In the rows, zero is written as 100.
Each path below is one point turned by a fixed rotation once a step. After each direction that follows a path, write how fast that rotation turns it, in deg/step (0 if it stays still).
Each turn is a multiple of 5 degrees from 10 to 175, or 0.
Each row of a path follows its step; steps can be skipped.
Path 1:
step 0: 91 129 108 110 68 83 71 95 106 107 102 107 103 98 97 136 101 112 103 100 113 104 73 80 128 105 85 104 76 118
step 1: 95 124 118 114 79 81 55 109 101 83 93 102 78 112 116 127 108 106 123 95 107 88 97 107 111 90 120 112 97 124
step 2: 102 117 114 139 91 103 90 106 72 104 85 90 83 113 107 134 77 124 102 93 124 76 98 108 116 86 111 89 100 110
step 3: 87 93 132 132 89 110 95 112 89 105 104 88 70 95 93 90 81 121 121 111 104 101 103 118 123 69 111 92 82 121
step 4: 70 112 114 128 85 109 96 107 75 99 106 112 103 87 81 89 71 103 92 102 106 97 112 109 145 97 84 105 98 129
step 5: 73 110 106 93 78 115 69 105 92 103 124 126 97 126 92 80 97 115 94 96 101 100 88 107 143 77 103 115 94 110
step 6: 111 105 100 113 73 116 72 114 88 108 118 135 129 106 99 109 108 125 100 100 129 100 94 103 129 111 119 111 100 119
step 7: 110 116 122 113 71 94 86 116 110 110 113 133 104 104 99 135 93 117 107 110 108 114 66 118 112 89 111 101 75 98
step 8: 90 108 111 130 99 90 76 111 100 90 106 108 83 101 92 149 96 108 123 108 100 108 88 116 122 128 106 105 88 126
step 9: 70 118 109 129 81 93 81 93 87 75 97 90 93 118 116 125 84 124 127 94 96 93 82 113 122 93 88 84 93 99
step 10: 104 105 120 129 93 102 70 85 97 83 115 86 89 103 99 95 75 127 119 108 106 78 108 111 135 88 116 92 120 119
step 11: 97 100 129 115 73 108 96 85 83 107 116 112 87 81 97 96 83 125 86 96 112 78 88 93 135 78 91 78 92 124
Directions:
99 114 91 98 104 102 101 109 93 89 110 100 93 93 107 101 104 101 98 118 110 100 96 100 108 95 100 94 98 102 | 0
80 94 97 104 98 100 101 99 98 103 96 87 103 100 96 95 92 101 103 114 95 106 101 106 106 110 104 93 103 89 | 65
97 101 104 87 115 100 100 115 89 109 98 103 112 102 99 92 93 98 104 94 100 100 102 103 105 97 106 98 90 104 | 40
103 96 110 102 100 95 111 100 107 108 103 102 95 81 91 103 95 95 98 107 97 110 96 99 101 102 94 97 87 110 | 90
104 93 100 98 98 110 93 108 106 98 107 95 116 105 108 114 98 90 102 108 92 98 89 97 100 104 96 107 96 100 | 45
102 110 104 107 89 92 101 107 106 89 94 104 118 91 102 92 98 97 109 103 99 101 110 104 94 93 98 102 102 96 | 125
96 108 97 111 107 98 111 105 102 110 97 99 111 100 90 106 106 106 100 100 101 90 94 88 105 101 92 99 112 101 | 170
98 109 97 103 94 104 91 102 94 118 94 86 95 97 102 97 101 90 101 101 110 107 100 98 93 93 96 114 102 102 | 20
Path 2:
step 0: 88 140 74 116 84 97 88 107 86 114 133 93 108 74 86 100 102 87 88 118 127 93 100 98 93 124 138 83 93 109
step 1: 115 116 93 78 93 72 130 121 129 113 118 94 102 125 100 123 93 95 102 64 111 81 96 119 71 98 118 102 89 105
step 2: 95 105 85 79 111 115 116 103 107 103 86 103 95 65 98 146 111 86 82 98 99 101 57 111 111 116 108 108 124 126
step 3: 102 102 96 94 52 97 125 74 96 95 114 98 78 73 70 84 87 107 68 83 100 77 93 100 102 92 108 127 92 104
step 4: 101 100 92 84 118 83 129 106 103 90 100 123 101 80 106 77 115 108 116 130 133 92 82 101 75 111 130 126 78 115
step 5: 81 126 83 87 128 105 114 97 117 92 115 92 141 74 82 91 114 100 101 56 114 87 106 108 108 82 98 115 108 95
step 6: 86 122 107 102 102 89 138 112 99 103 92 95 88 69 113 121 77 93 99 114 99 89 128 132 140 104 108 111 81 114
step 7: 75 92 116 81 101 88 129 99 124 96 100 115 113 95 75 91 62 124 74 97 116 121 99 87 91 99 105 87 109 138
step 8: 86 97 89 93 78 72 120 104 86 124 81 96 122 80 81 94 141 93 95 103 120 139 91 110 116 87 114 99 82 100
step 9: 109 120 120 104 109 64 105 126 101 108 88 69 126 77 70 105 98 100 86 101 87 72 116 75 82 104 112 122 97 103
step 10: 73 116 81 89 85 96 105 125 85 98 69 96 122 85 102 107 69 110 127 92 96 78 67 118 95 95 109 77 86 122
step 11: 86 106 93 73 82 100 74 103 108 90 136 88 114 83 73 142 88 111 75 110 120 111 99 103 104 93 112 104 71 105
Directions:
106 102 97 93 85 106 90 112 100 96 102 89 93 103 95 109 100 89 104 98 104 96 87 95 90 104 103 98 100 100 | 35
114 100 98 100 108 91 102 112 93 107 106 97 104 96 104 91 112 100 99 95 115 97 105 100 94 100 97 93 105 92 | 90
89 87 109 107 99 92 101 92 91 100 104 101 95 99 84 93 109 92 110 100 102 101 98 97 94 108 105 104 103 97 | 80
106 103 102 99 109 111 99 100 101 103 108 91 100 107 83 91 106 105 97 104 94 93 98 101 105 100 99 93 101 118 | 160
95 109 97 97 108 101 87 98 98 93 107 95 105 91 99 93 91 104 118 107 102 92 99 105 97 95 98 103 92 91 | 65
Path 3:
step 0: 95 105 78 98 118 102 97 105 86 96 92 146 94 88 113 76 81 90 141 96 108 133 79 70 83 103 91 124 93 110
step 1: 103 90 77 92 101 105 131 119 106 105 82 90 122 124 130 82 90 84 111 71 82 95 102 91 151 97 100 82 114 114
step 2: 128 119 102 127 107 84 110 88 144 93 85 100 76 92 99 66 84 87 112 81 116 89 105 88 77 125 99 79 84 110
step 3: 83 67 122 129 87 103 117 140 100 91 100 107 89 116 108 77 128 93 99 87 83 103 96 97 84 67 126 75 88 101
step 4: 126 126 85 125 116 93 105 119 95 108 98 120 75 100 98 86 124 122 95 93 103 82 142 146 110 99 93 115 91 95
step 5: 92 85 103 104 127 128 76 92 80 125 98 103 101 95 107 65 105 119 130 105 58 124 101 104 71 106 108 105 79 100
step 6: 114 94 79 111 103 99 96 97 64 121 100 109 118 75 89 79 97 89 81 76 73 67 106 82 147 100 107 102 107 87
step 7: 88 104 100 130 72 75 104 68 108 133 106 100 89 80 121 101 103 89 127 94 89 99 102 85 91 143 90 108 78 125
step 8: 95 82 104 111 85 79 132 108 114 95 132 91 132 77 112 73 111 83 85 85 87 129 115 84 99 66 109 115 111 88
step 9: 101 116 107 104 111 85 111 104 141 111 107 138 106 91 111 83 121 90 124 119 108 58 95 127 103 98 85 128 113 111
step 10: 89 81 113 83 94 83 85 104 108 104 92 100 113 90 115 71 89 146 147 91 89 114 114 108 87 80 111 77 126 88
step 11: 109 120 89 95 105 98 100 129 91 81 79 126 77 68 76 90 84 81 120 119 76 75 127 74 123 83 101 100 108 100
Directions:
107 101 109 90 90 91 91 98 102 91 103 94 95 103 92 93 100 94 101 91 91 103 94 98 112 105 97 103 89 108 | 70
108 99 105 102 108 107 95 97 105 92 109 108 101 90 98 100 97 103 97 104 96 115 100 85 96 93 115 97 99 106 | 135
105 107 109 101 103 104 105 112 98 87 85 105 101 113 99 100 90 96 105 93 102 101 106 100 93 101 98 92 107 109 | 35
99 108 98 92 113 100 106 114 98 102 113 99 101 96 103 97 97 111 98 94 96 102 85 109 97 103 96 107 105 109 | 80
99 104 101 95 94 97 102 90 87 103 106 101 116 102 110 93 94 91 101 100 114 98 102 99 98 99 107 109 100 113 | 45
92 100 87 101 94 106 107 98 99 100 102 95 99 91 95 96 85 97 96 104 96 97 99 95 104 111 98 83 101 109 | 70
Path 4:
step 0: 98 73 94 115 101 48 109 92 93 89 63 97 92 90 125 123 116 65 98 102 125 92 73 125 90 95 108 115 73 93
step 1: 98 57 69 144 116 100 90 120 96 123 101 105 83 90 134 74 101 85 110 104 85 97 100 68 76 104 113 117 118 115
step 2: 118 83 112 94 69 89 105 102 92 89 88 66 64 76 120 72 131 96 93 88 88 97 97 69 96 80 91 103 65 68
step 3: 66 114 113 118 94 91 90 120 69 96 113 109 132 106 119 73 120 83 114 82 98 88 92 81 99 63 104 147 93 110
step 4: 133 93 118 101 105 82 90 119 66 98 140 84 90 70 99 98 127 94 131 108 114 130 123 98 83 96 72 100 89 120
step 5: 85 109 100 113 105 83 148 100 61 83 100 106 90 100 114 115 89 135 95 99 102 145 93 79 106 79 113 127 77 113
step 6: 130 75 95 114 95 80 107 117 93 94 112 108 109 79 103 89 84 137 127 73 76 97 123 127 122 104 79 142 115 97
step 7: 88 68 140 115 69 88 108 83 105 115 111 82 103 134 106 97 81 112 122 121 92 146 91 103 112 106 83 112 79 83
step 8: 98 128 94 113 78 137 98 127 99 111 128 104 126 97 109 97 82 143 118 93 76 93 98 73 104 137 88 110 75 101
step 9: 97 135 125 88 91 106 92 93 93 95 105 98 94 82 51 88 96 101 106 113 88 122 91 147 106 113 83 121 64 72
step 10: 89 110 99 81 106 112 92 96 86 94 124 90 133 117 89 129 67 98 108 108 68 121 91 114 84 127 140 124 109 133
step 11: 116 102 78 78 115 107 96 108 138 113 77 78 88 88 72 130 101 112 103 88 90 133 134 110 121 136 95 104 76 106
Directions:
95 106 98 95 96 92 108 101 96 90 99 100 113 104 116 114 105 98 98 95 95 97 98 92 107 111 107 96 95 95 | 140
92 102 86 87 98 96 103 106 95 108 100 93 96 101 90 105 106 91 112 98 90 101 102 93 98 87 100 99 104 98 | 40
88 95 95 95 106 105 116 104 101 102 109 108 101 87 105 95 96 96 92 100 98 105 100 106 88 103 90 93 96 95 | 95
98 107 98 109 107 108 100 108 102 103 97 97 87 94 102 108 103 111 100 112 103 106 106 82 101 106 102 95 100 94 | 110
93 100 110 97 86 106 96 104 115 106 107 99 107 107 103 91 111 103 99 98 100 94 103 90 99 96 92 99 99 91 | 70
96 102 105 91 102 100 98 97 109 102 93 108 97 104 89 102 92 98 107 90 107 95 106 99 88 113 114 95 99 94 | 20
104 98 102 95 103 91 108 103 111 95 104 108 103 103 94 114 108 108 92 99 108 108 111 100 97 91 99 107 107 109 | 55
Path 5:
step 0: 106 94 118 104 115 105 109 96 102 83 105 122 84 102 79 53 76 132 103 77 89 92 116 96 106 72 130 115 95 129
step 1: 116 81 106 86 123 104 131 95 98 100 93 77 90 147 135 121 104 99 83 110 77 86 114 85 106 100 89 113 118 127
step 2: 72 79 93 96 106 90 94 102 106 124 98 98 124 122 91 85 73 88 84 116 106 96 114 102 123 96 79 78 127 49
step 3: 56 120 106 109 83 86 89 92 105 70 124 110 92 94 93 89 80 110 117 101 90 54 126 107 83 118 85 106 85 105
step 4: 99 83 94 105 75 114 94 87 78 88 83 97 99 104 85 106 151 109 108 99 94 87 93 84 126 116 83 143 123 120
step 5: 106 110 89 90 117 130 88 86 65 127 86 130 87 98 101 104 98 91 102 94 82 81 71 92 117 103 102 56 112 78
step 6: 74 120 143 95 129 105 109 95 122 74 111 128 119 95 96 131 108 80 119 75 93 111 105 123 89 96 102 91 108 92
step 7: 83 116 92 76 76 89 118 113 117 103 99 88 77 83 111 122 142 131 114 131 103 131 104 91 97 113 96 105 115 86
step 8: 102 98 90 126 50 114 78 103 106 117 100 122 93 91 103 93 97 92 70 116 80 111 58 120 89 88 121 99 96 86
step 9: 126 101 122 100 108 77 90 60 96 81 110 112 101 88 79 116 97 69 92 110 110 119 93 96 89 122 112 84 67 133
step 10: 113 97 93 94 131 82 90 88 124 90 91 53 100 87 124 81 130 113 118 85 118 119 81 94 123 93 124 96 100 90
step 11: 119 100 70 111 92 119 104 121 84 84 123 107 116 102 142 96 67 132 89 92 91 131 112 117 99 86 107 83 91 91
Directions:
87 100 102 99 103 101 101 89 89 106 95 96 101 91 115 97 105 111 97 100 105 102 105 101 92 96 109 113 104 106 | 110
101 100 81 105 93 89 100 101 96 94 101 107 94 103 94 107 101 105 110 101 93 101 103 101 99 81 105 106 104 104 | 95
101 101 95 109 90 110 99 107 88 104 92 95 104 105 113 97 102 92 101 112 103 103 101 98 111 94 104 91 102 91 | 120
93 116 101 102 99 105 95 104 99 89 98 105 95 112 107 94 83 102 98 94 100 99 87 108 96 100 105 103 99 103 | 135
99 97 103 110 111 100 90 98 96 98 97 110 94 90 101 94 90 88 104 107 98 110 104 94 89 95 89 101 104 96 | 115
111 99 101 99 119 112 108 101 97 94 99 105 100 96 106 101 101 108 108 89 98 103 100 99 110 93 103 92 107 105 | 70
Path 6:
step 0: 72 77 93 85 91 104 93 109 118 97 68 93 99 75 108 71 120 105 116 101 94 66 112 95 122 90 89 134 69 102
step 1: 82 100 80 109 86 110 119 87 135 92 89 118 86 96 101 121 83 134 112 119 84 100 91 143 81 105 91 128 104 83
step 2: 111 109 102 75 105 78 124 103 116 93 109 109 91 83 64 117 85 127 88 106 92 125 92 99 135 113 84 101 108 140
step 3: 102 97 104 93 133 97 95 91 88 99 69 75 100 103 84 87 131 111 117 78 57 87 94 90 119 124 109 127 88 119
step 4: 80 95 114 133 114 98 75 89 113 88 92 114 88 82 123 100 75 125 126 72 83 80 115 130 106 114 85 100 113 86
step 5: 75 122 88 90 115 93 124 124 128 101 100 101 92 55 84 95 74 114 100 99 113 94 110 86 126 68 85 114 112 95
step 6: 84 79 65 95 100 81 122 110 101 102 74 67 107 115 76 97 107 110 105 96 68 131 88 116 111 89 102 132 97 87
step 7: 103 65 129 109 95 79 92 85 107 99 60 106 84 104 82 111 76 102 93 100 85 101 107 127 109 129 61 95 101 117
step 8: 115 120 105 82 115 112 107 103 109 117 67 106 87 51 89 93 82 108 123 100 75 72 86 76 91 107 92 96 118 115
step 9: 81 92 84 87 90 97 116 123 100 76 114 89 100 102 104 75 90 135 123 58 61 96 84 110 100 96 114 100 122 93
step 10: 64 76 120 110 106 77 133 104 106 76 88 103 105 98 77 112 106 110 70 83 110 78 125 107 118 110 79 111 122 88
step 11: 98 114 70 126 109 81 110 76 112 117 44 103 105 70 86 117 106 90 106 89 98 117 83 83 102 105 93 107 123 97
Directions:
105 94 90 104 94 97 97 100 89 109 104 104 112 93 112 110 103 107 106 103 88 108 103 105 103 101 100 98 111 96 | 145
87 107 103 95 101 116 101 109 99 103 104 101 103 102 102 105 99 114 98 98 99 109 91 95 93 96 85 97 96 96 | 95
98 90 105 102 104 92 102 105 95 103 103 94 109 99 85 109 109 95 104 93 105 109 100 97 100 117 98 98 90 96 | 95
106 87 97 89 108 103 104 96 104 109 103 102 102 96 103 103 100 102 93 100 107 94 112 80 104 98 91 105 103 105 | 135
105 91 87 102 106 105 99 90 110 100 102 93 98 114 105 97 94 105 110 91 103 105 92 99 90 106 105 105 102 94 | 135
102 101 91 104 91 97 107 101 105 96 97 108 97 111 88 105 109 101 90 106 107 111 99 102 104 96 94 113 110 95 | 80
